Where one turn sends some rows of the set: a few examples, then the rows asked:
j278: [ 1.28  5.31  0.40 -0.11  2.16  0.44 -3.95 -0.14 -3.40  0.84  0.31  4.24
  1.81 -0.45  0.93 -1.66 -0.66 -1.94  1.79  0.04 -0.69  1.23  1.41 -0.46
 -1.20  2.28  1.33  2.97  3.33 -3.81  0.31  0.86 -2.23 -1.38 -2.03  4.63
 -1.71  1.65 -3.26 -1.05 -1.52 -1.46  2.75  2.29 -1.59  1.43 -0.47  1.02
  0.09 -0.58]
j609: [-0.86  1.34 -1.28  2.68  2.36 -1.44 -3.27  0.61 -4.91  1.55 -1.08 -1.40
  0.85  3.59 -1.44  0.59 -0.60 -1.45  0.65  1.37  0.43  2.22  3.11 -1.16
 -0.58  1.74  0.23  0.92  2.36 -2.59  0.32 -0.77 -1.43  0.86 -1.60  2.88
  1.03 -1.66 -1.27 -1.30  0.96  0.28  4.18  1.31 -0.95  0.58  3.30  0.89
  2.11 -1.41]
j914: [-0.44 -1.90  1.01 -1.37 -0.95  3.66  3.27 -2.59  1.31  1.61  1.11 -0.34
 -0.17 -0.63 -3.36 -1.36 -1.04 -5.61 -1.15 -2.58  2.79  0.56  0.47  0.11
  3.79 -2.88 -1.41  0.16  0.20  0.58 -1.96  0.66 -0.70 -1.68  2.14  3.13
 -1.01  0.33 -1.48  0.65  1.27 -0.72  2.04  1.66  1.62 -2.05 -4.81  0.88
 -1.76  1.31]
j21: [ 0.66  1.87  0.02 -2.35 -0.68  4.89  2.69  0.45 -0.77  0.91  0.33  1.81
 -1.04  0.90 -3.70 -2.20 -0.48 -5.50 -2.82  0.10  1.32 -0.76  2.18 -1.31
  1.00  0.20  1.17  0.92  1.59  1.43 -1.70  1.64 -0.17 -1.03  2.04  2.27
 -0.45  0.53  0.25  0.36  0.14 -0.84 -1.38  2.31  1.82  0.78 -6.18  1.14
  0.30  2.77]
j479: [-1.59  2.47 -4.76 -0.17 -3.13 -4.11 -2.07 -1.56  0.93  0.88 -3.29 -1.23
 -2.62 -1.70  1.08 -3.34 -0.08  2.74  1.36 -1.59 -3.67  0.10 -2.93  1.54
 -0.48 -0.20  0.32  2.06  1.74  1.98  0.18 -1.67  1.10  1.50  0.70  1.17
  0.93 -0.24 -1.51  1.08  2.29 -4.11 -1.24  1.39 -0.99 -1.47 -1.82 -0.60
 -2.84  2.93]
j88: [-1.59 -1.41  2.01 -0.73 -3.68  5.19  4.23  0.67  1.41  3.69  1.22 -2.28
  1.07 -0.13 -4.09 -0.19  2.20 -1.62 -3.17 -0.70  0.42 -0.28  0.70 -0.38
  0.28  0.58 -0.73  0.47 -0.63  0.73 -1.86  1.11  0.77  0.12  0.31  0.64
 -3.03  2.74  0.89  0.02 -2.37  0.45  0.58  2.18  1.28  0.30 -3.22 -4.20
 -1.33  1.58]
j197: [-0.09 -2.94  1.15  0.00  2.01 -0.24  0.28  0.99  3.20 -3.54 -0.81  3.94
  1.49  1.91  0.25 -1.44  0.60  3.29 -2.84  0.25 -1.83 -1.31  2.26  1.66
  1.40  1.24  0.79  0.98 -0.64 -0.59 -0.17 -1.46  2.93  2.39  0.61 -2.04
 -0.13 -0.88  0.33  3.07 -3.21  1.72 -1.03  0.76 -1.39  3.49 -0.64  3.78
  2.00  1.90]
j855: [-1.98  1.96 -3.02 -1.08 -3.19 -3.42 -1.18 -0.40  1.54  0.63 -3.02 -1.52
 -2.59 -2.54 -0.35 -3.29  0.31  0.97  0.63 -0.52 -4.38 -0.83 -2.94  3.50
 -0.12  0.10  0.62  0.66  1.57  1.92  0.39 -0.67  1.68  1.22  0.82  1.55
 -0.07  0.17 -0.68  2.34  3.46 -3.82 -0.75  1.37 -0.52 -2.23 -3.71 -2.09
 -2.72  3.99]
j765: [-2.35  2.34 -3.17 -0.66 -2.05 -3.80 -1.64 -2.71  0.24  1.11 -3.61 -2.44
 -3.21 -2.66 -0.53 -2.76  0.48  0.65  1.40 -2.05 -3.28 -0.74 -2.65  1.72
 -0.35 -1.37  1.00  2.49  0.53  2.72  0.24 -1.53  0.50  1.21  1.25 -0.12
  0.18 -0.87 -0.87  1.71  2.26 -3.76 -2.42  1.46  0.07 -1.58 -3.47  0.39
 -2.85  3.26]
j491: [-1.21 -2.60  2.06 -0.25  0.97  1.66  0.10  1.90  2.65  0.15 -0.30 -0.78
  2.16 -0.03  0.60  0.47  0.61  6.45 -2.51 -0.92 -0.83 -0.04  1.54  0.78
 -1.73 -0.31  0.97  0.89  0.02 -2.61 -0.31  0.01  5.16  2.40  1.03  0.99
  0.01  2.21 -0.45  1.05 -5.80 -1.39 -1.36  2.95 -1.08  2.97  2.20  0.64
 -1.11 -1.49]
j91: [-0.95 -1.98  1.68 -0.78  0.16  3.51  3.91  1.48  0.33  0.54  0.26 -1.37
  0.71  1.52 -2.56 -2.55 -0.52 -4.44 -1.37 -1.62  1.82  2.94  0.10 -1.29
  1.43  0.57 -1.62  0.64 -1.25  0.85 -0.60  1.47  0.11 -1.05 -0.32  0.33
 -2.11 -0.56 -1.65  0.14 -1.77  2.09  1.40  0.84  0.45 -2.60 -4.78 -5.37
  0.78  2.64]
j367: [-0.54 -1.07  1.53 -2.27  0.53  3.20  4.05 -2.96  1.10  0.24  1.15 -0.92
  1.29 -1.02 -3.62  0.73  0.72 -2.55 -2.58 -0.78 -1.08 -1.78  0.95  0.41
 -1.64 -0.41 -3.68  0.83  4.40 -0.78 -2.50  3.54 -0.27 -0.37  0.02 -0.54
 -2.47  2.99 -3.04 -0.31  3.16  1.89 -1.22  1.25  1.75 -0.44 -1.80 -2.30
 -1.59  0.31]
j352: [-2.55 -4.88  2.62 -0.98  2.30  0.09  2.51 -1.24  1.14 -3.55  0.10  1.74
 -1.05  0.12 -0.71  0.86 -1.14  3.73 -2.24 -0.17 -2.84 -1.35  3.09  2.32
 -0.97 -0.35 -1.03  0.87  2.80 -1.35 -2.77  2.04  4.03  2.91  2.07 -0.86
 -0.32  2.02 -0.27  0.05  0.35 -0.42 -1.90  2.56 -0.38  1.45  3.16  2.04
 -1.36  0.22]
j371: [ 0.55  1.07 -0.40  1.06 -0.79  2.84  3.35 -4.01 -2.36  1.43 -0.48 -0.88
  1.20 -0.37 -5.87 -1.52  0.06 -4.35 -2.75 -2.39  0.97  1.17  0.96 -2.52
  1.21  0.62 -1.91 -2.22 -0.28 -0.85 -0.12  0.37  0.39 -1.82 -0.79 -2.05
 -2.51 -1.58  0.38  0.95 -0.40  0.58  1.52  2.36  1.10 -1.61 -2.54 -0.54
  1.30  0.90]
j602: [-2.39  1.19 -3.06 -0.85 -1.21 -4.00 -2.82 -0.74  1.03 -0.29 -3.57 -2.99
 -2.01 -1.09  1.38 -4.26  1.04  2.04  0.10 -0.47 -3.09  0.00 -2.42  2.37
 -1.64 -1.65 -0.22  1.18  1.94  1.42  0.37 -0.38  3.06  1.68  0.88  2.68
  0.74 -0.47 -2.08  2.94  1.63 -4.02 -2.01  1.19 -2.15 -2.24 -2.87 -1.74
 -3.64  2.56]
j58: [-1.64 -2.41 -1.41 -1.85  1.99 -1.21  2.04 -0.82  3.40 -1.98 -0.96  3.31
  2.33  0.54  2.61 -2.00 -2.05  4.09 -0.77 -4.25  0.69 -0.84  2.52  2.64
  1.28 -1.28  0.96 -0.20 -0.46 -2.94 -1.19 -1.39  3.27  1.20  3.33  1.29
 -0.64  1.35 -1.45  1.77 -3.46 -1.03 -0.21  2.70  0.19  0.24 -0.01  4.35
  0.84  1.02]
j321: [ 3.16  0.60  2.40 -0.06 -0.46  4.44  1.24 -2.52  1.96 -0.29  0.42  1.41
  0.60  0.71 -4.68  0.32  2.77 -4.65 -2.92  0.09  0.53  0.01  0.01 -0.76
  1.28 -1.43 -3.38  0.93 -0.39  1.13 -0.13  1.46  0.37 -1.73 -1.77 -0.12
 -1.88 -1.25 -0.82  2.31 -0.14  2.19  0.37  1.08 -0.46  0.82 -4.38 -1.39
  0.26  1.08]
j211: [-2.22  2.75 -1.67 -0.83 -0.79 -4.69 -3.03 -1.85 -0.30  0.51 -3.97 -2.42
 -2.59 -3.04  0.03 -2.75  1.55 -0.01  1.87 -1.09 -4.34 -0.38 -2.48  3.46
 -1.85 -1.44  0.86  1.89  1.02  0.80  1.06 -0.32  1.30  0.66 -0.16  1.76
 -1.34 -0.58 -1.28  2.40  2.31 -3.78 -1.33  1.90 -1.45 -2.30 -2.85 -1.44
 -2.69  2.52]
j299: [-0.73  2.08 -0.93 -1.21  1.98 -2.45 -3.60  0.32 -0.94  1.75  1.28  1.06
  0.42  0.92  0.92  2.15 -0.40 -0.87  1.76  0.05  1.53 -0.23  1.59  2.21
  0.78 -0.21  0.96  2.68  2.53 -4.44 -0.01  0.18 -2.82  0.71 -0.25  6.09
 -1.24  0.96 -3.40 -2.18  1.62 -1.05  5.34  1.24 -1.21 -0.09  0.41  1.79
  1.30 -1.73]
j591: [-3.02 -1.53  1.22  0.16  2.51 -1.53 -1.48 -1.23 -2.78 -1.46  1.64  1.30
  1.83  0.38 -0.21  1.43 -0.19  0.77  1.14  1.29 -1.06 -1.65  1.71  1.70
 -2.84  3.23 -2.08  2.89  4.01 -2.82 -1.93  0.72 -1.64  1.30 -1.32  1.10
 -3.09  3.54 -3.04 -1.72  2.02  0.85  3.48  1.54 -1.11 -1.61  3.06 -2.04
 -2.01 -0.47]
j518: [-0.88  0.02  3.75 -0.41  3.24 -0.86 -2.69  3.41 -1.42  0.32  1.78  0.36
 -1.06  0.10 -1.01  0.90 -1.37 -0.53  2.61  2.01 -1.75  2.31  0.07  1.13
  1.46  2.58  2.30  2.56  0.98 -2.98  2.22 -0.05 -1.39  0.60 -1.93  3.17
  0.45 -1.32 -2.66 -1.90 -0.04  0.08  5.16  0.90 -2.19  1.56  0.77 -1.18
  1.95 -0.81]
j317: [-1.86  0.31  4.52  1.12  0.73 -0.10 -2.75  2.09 -2.58  2.41  0.57 -1.56
  1.80 -0.56 -1.75  0.91  2.61 -0.82  1.61  1.82 -1.74  0.34  1.26  0.87
 -1.84  1.74  1.89  4.73  0.10 -3.59 -0.23 -0.45 -2.22  1.86 -1.72  3.63
 -2.47  2.70 -1.02 -2.07 -1.43  0.06  3.65  2.73 -0.60  1.54  1.53 -1.89
  0.08 -1.57]
j563: [-0.16  1.10 -0.25  1.11  1.86 -0.71 -4.60  0.97 -1.08  0.60  0.67  2.55
  1.16  4.21  1.05  1.81  2.94 -0.96  0.74  1.94  0.04  0.39  1.62  1.03
 -0.52  2.22 -1.15  3.00  2.04 -1.27  0.53  0.39 -2.30  0.95 -3.47  2.45
 -1.14  0.21 -2.38  0.53 -0.90  2.34  4.44 -0.82 -3.02  1.70  1.20 -0.90
  1.79  0.43]
j258: [-2.49 -0.71 -1.00 -1.49  2.09  2.09  0.10  0.06 -0.69 -1.02  0.44  4.49
 -0.82  2.19  2.12 -2.25 -1.71  3.03 -1.12 -2.19  1.25 -0.52  2.74  0.61
 -0.27  0.91  1.55 -0.57  1.11  0.35  0.11 -0.61  4.12 -0.28  0.88  0.62
  0.84 -0.28 -0.27  2.45 -5.73 -2.79 -1.34  2.24 -1.43  2.24  0.48  4.88
 -1.56  1.85]
j305: [-0.37 -0.31  0.58 -3.30  4.26  0.53  2.04  1.99  3.94 -1.88 -0.31  0.23
  0.54  1.03  0.24  1.25 -1.46  5.01 -1.71 -2.97 -0.26  0.98  0.86  1.70
 -0.37 -0.32  1.02 -0.46 -1.03 -2.68  2.00  0.72  4.89  0.27  0.57 -1.06
 -0.65 -1.13 -1.07  1.65 -4.57  0.06 -1.96  2.49 -0.72  1.82 -0.01  0.08
  3.15  0.50]
j577: [ 0.05 -0.70 -2.44  0.80  1.55 -0.66  1.50  0.46  1.55 -0.91 -2.51  1.03
  2.34  0.71 -1.25 -0.62 -3.49  4.81 -3.75 -1.32 -1.21  0.22  2.70 -0.81
  1.30  2.69  1.79 -2.38  1.29 -2.65  0.20 -0.75  4.05  1.49  1.33 -2.64
  1.27 -0.63  0.66  1.25 -1.93  0.02 -0.54  1.12  1.42  2.23  1.19  3.43
  2.66  0.48]
j140: [-1.22  3.31 -4.26 -0.28 -1.72 -4.18 -3.35 -1.79  0.12  0.45 -3.67 -3.05
 -2.41 -1.86  0.26 -3.39  0.44  0.76  0.91 -0.83 -2.39 -0.22 -3.16  0.36
 -1.36 -1.61  0.11  2.90  1.75  1.57 -0.09 -1.06  0.75  1.56  1.28  2.17
  0.23 -0.67 -2.11  0.75  2.87 -3.85 -1.99  1.60 -1.31 -2.07 -3.24 -0.83
 -2.84  1.43]

j479 goes to j765
j591 goes to j352
j371 goes to j609
Where do these go?
j317 goes to j491
j197 goes to j321
j518 goes to j305
j58 goes to j914
j602 goes to j855
j278 goes to j258

